(in the rows, 128 means zero)
The rows of A fall into 4 groups, which share some directions, and each row is roughly a mix of its group's hidden directions.
A:
[[133 149 131 131 118 183 196 128 147 120 142]
 [ 97 126 119 100 132 196 151 118 121 124 169]
 [135 151 114 103 142  66 158 121 115  82 141]
 [148 181 142  82 167 138 108 110 145 128 102]
 [136 191 116  88 108  91 155 105 125 138 126]
 [162 129 127 148 153 106  77 112 160 141  81]
 [127 163 163 152  91 150 109 122 161 177 139]
 [ 82 119 139 100 138  99 138 106 156  74 152]
 [105 128 128 107 144 197 113 133 139 152 171]
 [133 100 199 114 145 143 110 100 137 122 161]
 [134 109  89 134  79  99 155 121 124 160  85]
 [ 98 183 121  97 128 107 127 118 161 169 102]
 [103 183 110  94 140  80 145 131 126 153 111]
 [ 90 154 111 123 106 179 171 105 149 132 105]
 [128 134  68 159  97 115 102 155 101 135  98]
 [143 126  59 147 142  83 117 151 124 135 103]
 [147 178 100 153 102  97  95 141 136 160 103]
 [ 64  88 143 123  94 109 156 135 142 110 135]
 [110  99 157 167  97 147 169 136  81 136 125]
 [103 108 133 150 105 145 196 114 147  98 107]
 [115 108 154 120 134  96 152 124 112  53 120]
 [ 85 113  82 133 126 128  67 142 117 106 132]
 [110 109 111 136 141 137  50 113 121 108 157]
 [ 79 140 128  86 106  96  78 147 138 124 132]
 [124 138 117 104 106 157  73 169  84 129 129]
 [136 172 188 144 109 137 175 125 120 145 131]
 [180 156 147 146 114 141 127 136 177 172 125]
 [107 161 114 138  84 183 143 121 141 166 116]
 [133 125  65 109 112  95 135 104 150 130  83]
 [163 132  64 126 130  79 153 134 129 116 112]
 [105 101 108  88 119 166 103  79 160 129 133]
 [104 170 153 131 117 189 154 140 130 162 129]
 [153 169 128 125 133 131 192 121 114 121  81]
 [106 105 162  88 154 129  75 162 128 121 147]
 [135  75 143 147  98 168  86 113 156 131 137]
 [123  97 104 143 136 168  72 146 104 165 126]
 [106 144 166 132 142 167  81 145 118 172 148]
 [168 162 126 146 144 100 183  91 124 142 117]
 [125  69  81 147 127 165 113 156 110 130 120]
 [114 158 152 128 114  59 169 119 148 132 122]
 [127  98 155 169 107 166  77 123 125 157 139]
 [136 121  97  95 167 117  94 170  95 124 159]
 [124 161  90 123 129  85 182 130 143  97 109]
 [124 173 179 110 148 126 167  90 139 112 117]
 [ 92 105 111 100 180 180 114 129 138 124 145]
 [117  98 169 113 136 180  87 122 114 135 161]
 [140 119 150 130 157 180 185 103 128 109 146]
 [156 136 129 120 154 175 143  79 167 105 145]
 [116 151 118 142 112 131  68 167 151 171 120]
 [169 147 148 142 118 150  81 141 105 179 136]
 [126  95 131 148 140 159 186 129 112  78 114]
 [122 156 147 156 107 115  68 148 136 174 117]
 [ 93 102 155 144  87 157 144 118 179 146 141]
 [109 137  98 114 143  63 118 136 140 104 173]
 [ 99 108 121 158 118 166 174 162  86 124 128]
 [ 81 103  96 109 153 186 129 125 109 115 136]
 [126 109 123 143 102  80 107 116 147  69 157]
 [ 81  87 177 109 120 139 104 152 141 144 148]
 [151 133 176 157 135 102 166 115  99 136  84]
 [108 114 160 176 129 134 147 155  88  88 106]
 [151 180 104  96 146  68 134 126 126 120 128]
 [180 157 107 119 144 164  81 145 107 145 125]
 [115 155 147 151  64 152 161 116 133 136  95]
 [164 141 177 138 141 129 106 135 148 189 125]
 [140  93 147 108 186 114  87  92 128 120 143]
 [168  80 111 167 131 159 102 153 105 126 148]
 [134  76  82 111 153 145  89 126 140 118 158]
 [104 101  99 136 119 140  83 164  90  91 146]
 [163 121 117 126 114 168 202 118 121 135 134]
 [103 112 115 101 104 112 145  88 182 110  94]
 [110  84 123  97 145 131  86 112 132  84 165]
 [144 141 116 113 107  98 186  99 137 100  87]
 [ 68  88 135 126  97 120  94 160 136 144 130]
 [126 183 103  96 140  96 115 131 135 174 102]
 [190 106 117 161 135 166 148 130 129  91 120]
 [148  86  85 168 134 121 143 163  94 115 148]
 [ 98 120 164 128 123 198 131  95 144 141 136]
 [130 113  80 101 187 107 109 153 112 114 143]
 [179  92 106 150 152 137 104 151 101 101 157]
 [136 120  62 126  98  99  84 151 115 127 123]
 [161 129 135 119 171 142 110 140 119 199 125]
 [130 122 124 137 116  65 170 133 107  89 100]
 [171 132  95 140 139 124  99 172  95 165 109]
 [167 157 109 145 101 109 111 141 138 193 123]
 [103 109 127  76 136 103 160 136 138  72 142]
 [ 95  71 150 140 104 163 128 132  90 148 112]
 [116  47 120 128 121 152  96 121 129 110 130]
 [110 161 161  95 143 122 133  71 156 103 148]
 [168 107 106 127 136 128  58 144 114 154 145]
 [162 165  85 140 131 117  88 153  96 107 106]
 [100 120  86 161 112  97 100 155 112 101  91]
 [137 170  77 128 103  89  98 144 127 150 104]
 [ 97  89 175 135 110 145 117 149 143 178 141]
 [111 121 126 110 145 205 117 118 129 149 164]
 [127 139 185 161 160 146  94 146 129 167 130]
 [155  72  79 110 127 129 168 139 120 140 111]
 [134 103  80 125 120  89 178 122 127  93 105]
 [112 171  81 109 125 109 181 132 144 103 120]
 [110 123 148 109 137  94 142 108 136  60 164]
 [117 106 167 124 125 176 177 100 121 103 151]
 [144 181 144 126 131  65 157 111 144 137 119]
 [112 166  99  99 101 124 178 101 161 114 113]
 [165 122  98 131 130 177 108 154  76 145 123]
 [126 150 155 148 102 178 140 159 126 172 159]
 [130 116 106 153  94 119 149 172  69 131 108]
 [162 125 139 166 120 125  93 159 104 184 120]
 [145 169 111 117 144 144 172 125 131 143  66]
 [139 173 174 170 110 145 129 127 124 164  98]
 [145 146 122 175 112  77 143 165 102 123  99]
 [171 101 177 119 165  96 109 108 136 151 133]
 [120 126  94 138 126 182 104 124 135 189 114]
 [ 65 108 128 109 158 129  88 136 150 122 161]
 [191 168 164 153 153 152 116 132 122 134 129]
 [140 111 164 124 125 175 167 141  97  84 145]
 [146 107 134 139 146 195 150  82 141 134 144]
 [113 174 135 155  98 189 134 136 132 155 115]
 [104  82 148 132 149 146 148 126  90  73 138]
 [164 148 113 145 147 184  92  90 145 141 131]
 [135 154 146 139 124 137 163  83 108 125  65]
 [127  89 111 134 137 205 101 116 128 121 140]
 [161 121 147 138 122  55 144 133 117 103  99]
 [122 109 175 162 105 158 170 118 124  89 145]
 [168 108 170 116 184 104 131 100 147 125 134]
 [114 185 173 128 107 128 181 121 128 117 131]
 [152 128 120 172  77  92 125 145 101 142  95]
 [117 148 153 158 105 181 133 149 105 178 124]
 [136  86 185 147  93 136  90 116 108 124 119]
 [164 172 122 138  82  95 139 139 137 170 112]
 [135  78 112 143 134 113 191 156 120 102 122]
 [163 125 156 122  99 168 118 106 115 161  78]
 [118 186  88 138 111 114 179 148 141 122 126]
 [157 116  71 109 144  73 104 137 122 114 140]
 [131 150  93 100 104  84 162 102 160 104 110]
 [133  89 167 169 132  96 103 127 123  83 147]
 [116 110  96 129  93 160 113 119 105 101 188]
 [103 130 152 106 155 195 146 116 121 138 164]
 [117 156 143 104 138  84 170  99 117  79 131]
 [ 87 106 145 122 103 137 159  93 175  97 113]
 [161 164 143 128 154 103  98 146 102 116 181]
 [122  92 111 148 153 173  89 116 130 174 112]
 [123 100 107 106 128 150 198  93 133 110 139]
 [155 131 186 157 135 104 171 120 100 136 104]
 [177 145 131 100 170 157 159  98 102 117 140]
 [141  88 169 101 172 118 104 140  91 108 140]
 [119 127 117  76 144 169 133 103 154 118 178]
 [135 133 181 111 177 110 130  94 141 100 157]
 [146 186 173 155 108 131 141 120 144 152  98]
 [121 124 100 149  82 165 121 160 103 175 117]]

In each list below, two rows fit none of the groups, and each other row fits one group, some only roughly. Which are they? Name them in the order they come.
  K883: [ 85 117 132 107 110 113 183 102 152  91 141]
  K927: [174 153 109 124 126  89  90 131 135 155  84]
  K4: [162 146 147 161 171 164 147 153 103 159 138]
  K437: [ 88 117 141  98 121 110 182 100 158  99 144]
  K464: [ 95 142 166 144 156 179 172 127 121 108 139]
  K822: [ 90  79 127  81 115 159 155 132 118 108 146]
  K232: [137 115 160 153 110 166 105 151  94 179 108]
  K945: [176 128 117 118 155 187 100 123 137 160 140]
  K706: [130 121 128  85 140 150 160  96 179  95 154]
  K47: [163 105 104 139 129 166  71 136 139 161 106]
  K30: [119 116 157 142 117 169  71 130 151 163 153]
  K899: [153 175 114 127 122  98 180  95 152 105 122]
  K332: [161 159 181 131 133 165 158 109 146 157 138]
	K927, K4
  K954: [115 134 143 168  93 113 173 121 131 110  73]
  K781: [157 130 147  72 155 138 150  93 153 165 123]
  K2: [147 119 101 140 106 160 188 121 118  87 153]
  K549: [170 150 127 119 152 133 199 140 135 117 105]
  K745: [159  88 113 167 103  97 164 140  96 108 117]
  K182: [128  83  90 138 118 141  71 110  92 126 141]
  K267: [127 122 204 145 103 160 121 112 135 135 154]
  K655: [112 131 174 154 101 175 154 123 103 140  91]
  K241: [ 98 111 108  93 166 123  62 121 127 135 117]
  K249: [143 126  64 133 137 119  72 128 118  98 140]
  K561: [114 113 144  87 144 137 179 109 112  99 174]
  K146: [167 135 138 149 114  88 139 168  84 143  95]
  K609: [ 70  83 151 125  83 134 129 104 146 136 120]
	K549, K249
  K145: [145 115 118 129 140 130 191 113 121  71 103]
  K477: [127 128  82  99 160  86 155 127 135  80 118]
  K440: [120 125 104 160  80 106 184 131 141  99 115]
  K497: [129 115 151 106 122  95  51 123 146 136 144]
  K7: [123 113 159  84 180 163 140 107 125 147 157]
  K124: [127 160 140 149 103  95 171  86 123 134  86]
  K310: [ 87 161 194 106 113 142 120 109 131 143 140]
  K289: [152 137 149 175 129 173  83 136 140 161 143]
  K358: [ 97 121 156  90 144 139 140  76 170 116 149]
  K8: [104  91 173 169 114 174 146 125 136 113 142]
	K497, K124
  K787: [126  91 102 118 145 161  65 123 127 148 158]
  K846: [129 146 131 137 111 101 201 133 120 100  93]
  K819: [136 118 181  96 158 175 122 124 104 125 160]
  K506: [191 119  74 143 134 116 149 131 134  98 120]
  K818: [138  93  77 132 112  98  74 123 124 104 141]
  K461: [101 129 161 151  92 191 142 107 132 144 108]
  K839: [127 139 153 157 129 157 155 163  83 152  86]
  K825: [137 139 129 162 122 128 122 185 104 155  74]
  K142: [116  84 105 106 144 148  68 140 111 116 159]
  K845: [129 100 131 153  87 185 121  95 148 105 149]
  K869: [ 82  84 152 121 128 161  77 126 135 142 142]
  K532: [142 113 191 132 163 156 106 139 103 160 141]
	K825, K845
  K582: [170 165 146 140 112 118 183 106 157 109 118]
  K154: [102 152 177 133 143 160 174 121 121  88 139]
  K334: [112 123 136 119  84 129 161  96 145 148  67]
  K840: [115 121  83 155  76 137  82 147 109 139 114]
  K510: [122  96 146 134 113 144 185  85 115  96 103]
  K470: [151  89 118  95 115  99  73  95 141 113 139]
  K322: [130 114 138 170 107 118 120 172  73 113  96]
  K216: [ 86 134 150  91 153 128 147  92 181 125 132]
  K993: [143 168  78 115 118  72 154 118 133 129 111]
  K702: [143  98 137 161 144 191 114 153 136 164 142]
  K647: [109  82 156 105 141 128  88 133  73 122 144]
	K510, K216
  K465: [102 125 174  94 137 122 169  88 155 118 154]
  K729: [157 135 148 120 153 179  80 132  89 145 138]
  K911: [125 116 101 111 153 139  49 141 149 137 136]
  K842: [ 95 103 170 155 108 167  96 139 127 153 160]
  K156: [110 174 126 144 108 162  96 109 149 179 119]
  K718: [160 180 106 164 109 102 118 132 112 164 103]
  K320: [133 111 159 112 148 191 107 117 140 121 174]
  K115: [170 162 102 151  95 108 145 173 106 126 106]
  K384: [138  95 134 110 167 131  73 136 121 131 179]
  K114: [121  93  96 111 166 156  70 133 131 106 138]
  K618: [ 95 134  64 129 111 175 123 136 122 146 102]
  K391: [129 119  77 147 108 125  68 161 130 145 106]
	K156, K320
  K346: [139  88  84 130 151 108  81 155 103 128 155]
  K411: [182 146 151 143 145 165 125 150  79 145 131]
  K737: [131  98  91 139 118 128  66 162  92 126 136]
  K435: [ 88 109 111 123 167 159 141  93 167 108 155]
  K280: [ 95 143 139 146  90 183 156 125 170 134 134]
  K795: [163 156 170 112 126  66 132 102 144 130 125]
  K135: [ 82 112 163 134 100 188 146 141 127 147 134]
  K246: [ 87 121 179 134 117 159  89 135 122 151 163]
  K994: [154 140 121 161  81 135 150 118 166 169  97]
  K213: [117  76 169 141 124 176 116 123 115  98 152]
	K280, K135
  K614: [124 102 131  94 174 108 107 127 127  84 173]
  K876: [157 185 123 132 112 110 138 106 147 184 122]
  K328: [140 151  93 114 144  70 157 117 169 108 115]
  K726: [ 98 159 129 110 115  74 181 129 148 118 114]
  K617: [111 163 149 171 116 172 176 145 139 116 134]
  K887: [118 173 162 115 147 161 178 140 152 149 112]
  K634: [138 111 151 162 156 196 106 109 120 138 146]
  K884: [170 106  62 144 123 102 103 140 151 131 133]
  K326: [139 139  71 154  82 109 107 138 145 161 114]
  K363: [ 84 117 110 128  78 118  84 121 161 145 150]
  K129: [126 160 113 115 130 132 195  99 156 136  93]
  K885: [126  99 118 116 151 155  75 154 133 178 152]
  K894: [132  99 100 144 128 106  51 144 130 128 144]
  K143: [185 173 105 143 154  90 129 138 127 119 106]
	K726, K363
  K31: [149 130 112 116 169  94 137 137 107  68 159]
  K501: [112 189 137 118 111  82 130 161 153 138 107]
  K970: [ 90  90 176 108 122 166 146 117 101 123 151]
  K35: [126 146 151 111 135  59 143 100 123  86 115]
  K354: [132 130  67 131 146 137  65 126 142 142 147]
  K447: [125 179 106 152  98 103 144 158 160 152  98]
  K878: [148 160 147 124 114  79 186 122 141 120 100]
  K777: [147 115  65 136 114  95 151 154  98 147 106]
  K588: [ 99  95  77 131 131 180 128 158 117 127 154]
  K944: [181 175 124 168 108 126 116 146 140 160 145]
  K742: [182 137  88 108 136  81 139 118 130  92 116]
  K209: [103  98 141 110 106 187 143  98 156 119 158]
	K354, K447
  K541: [136 139 147 129 149 140  86 139 159 193 154]
  K803: [103 134 125  87  86 163 126 108 179 124 152]
  K393: [165  69  98 142 139 154  88 140 117 117 137]
  K683: [106 170 156 105 159 109 163  92 158 105 122]
  K155: [134  87  88 164 125  98  84 148 103 115 112]
  K348: [159 158 137 140  92 128 101 165 107 180 143]
  K269: [128  81 114 128 149  98 171 122  98  80 123]
  K57: [124 140 175  69 165 110 127 106 142 123 150]
  K13: [102 111 148  99 164 157 130 109 136  84 173]
  K888: [130 142 201 127 156 127 166 130 133 137 158]
  K361: [117 174 136 147  53 131 144 131 139 129 140]
	K541, K683
  K788: [101 112 105  79 139 155  89 131 130 113 177]
  K684: [111 144 152  97 155 163 149  97 166 127 173]
  K669: [146 101  84  95 153 137  69 134 124 120 149]
  K770: [117 102 109  94 156 129  97  96 162 106 174]
  K571: [180 128  76 139 138 103  92 155 104 132 119]
  K628: [153 142 203 133 133 117 153 112 107 151 147]
  K514: [166 113 129 101 167 117  76 123 117  91 154]
  K620: [ 89  81 106  82 122 114 144 127 165 105 141]
  K436: [106 147 189 140 112 176 111 114 157 143 133]
  K823: [103 115 149 142  94 117 195 112 128  91 126]
  K444: [ 89 150 155 110 112 112 142  93 185 111 145]
  K782: [114 121 105 109 141  66 158 136  89  95 141]
	K669, K571
  K336: [ 85 141 191 133 108 146 169 111 120 120 130]
  K866: [123 126 137  90 168 158 112 107 160 142 182]
  K643: [146  99 120 122 153 137  64 130 153 139 173]
  K589: [109  98 133 105 147  97 123 113  89  81 170]
  K704: [159  81 146 171 150 101  85 139 111 130 132]
  K806: [ 79 131 133 105  88 149 152  90 169 139 121]
  K483: [113  97 109 123 108  79 157 145  94  85 147]
  K75: [ 73  92 159 140  98 166 105 130 107 134 138]
  K151: [150 144 186  89 101 117 143  94 153 135 147]
  K380: [126  97  86 145  89 112 103 174 118 159 112]
  K488: [ 89 132 158  91 131 160 127 108 159 140 178]
	K806, K488
  K472: [103  84 138 195 118 157 103 133 117 126 120]
  K971: [106 153 172 146 144 160 190 138 121 114 127]
  K188: [103 159 182 114 109 145  96 113 146 172 131]
  K36: [149 138  80 127 127 113  73 173 106 123 144]
  K566: [133 124 194 120 147 140 134 108 120 184 143]
  K199: [ 97  96 176 136 152 187 114 115 119 128 133]
  K140: [ 93 128 177 118  99 146 183 145 127 146 111]
  K948: [ 81  63 126 134 124 109 148 158 122 102 127]
  K370: [125 146 182  95 150 129 148 120 138 101 180]
  K389: [159 162 122 125 119 144 192  85 131 107 129]
  K253: [133 125  73 109 130 136  95 167  89 159 111]
	K36, K140
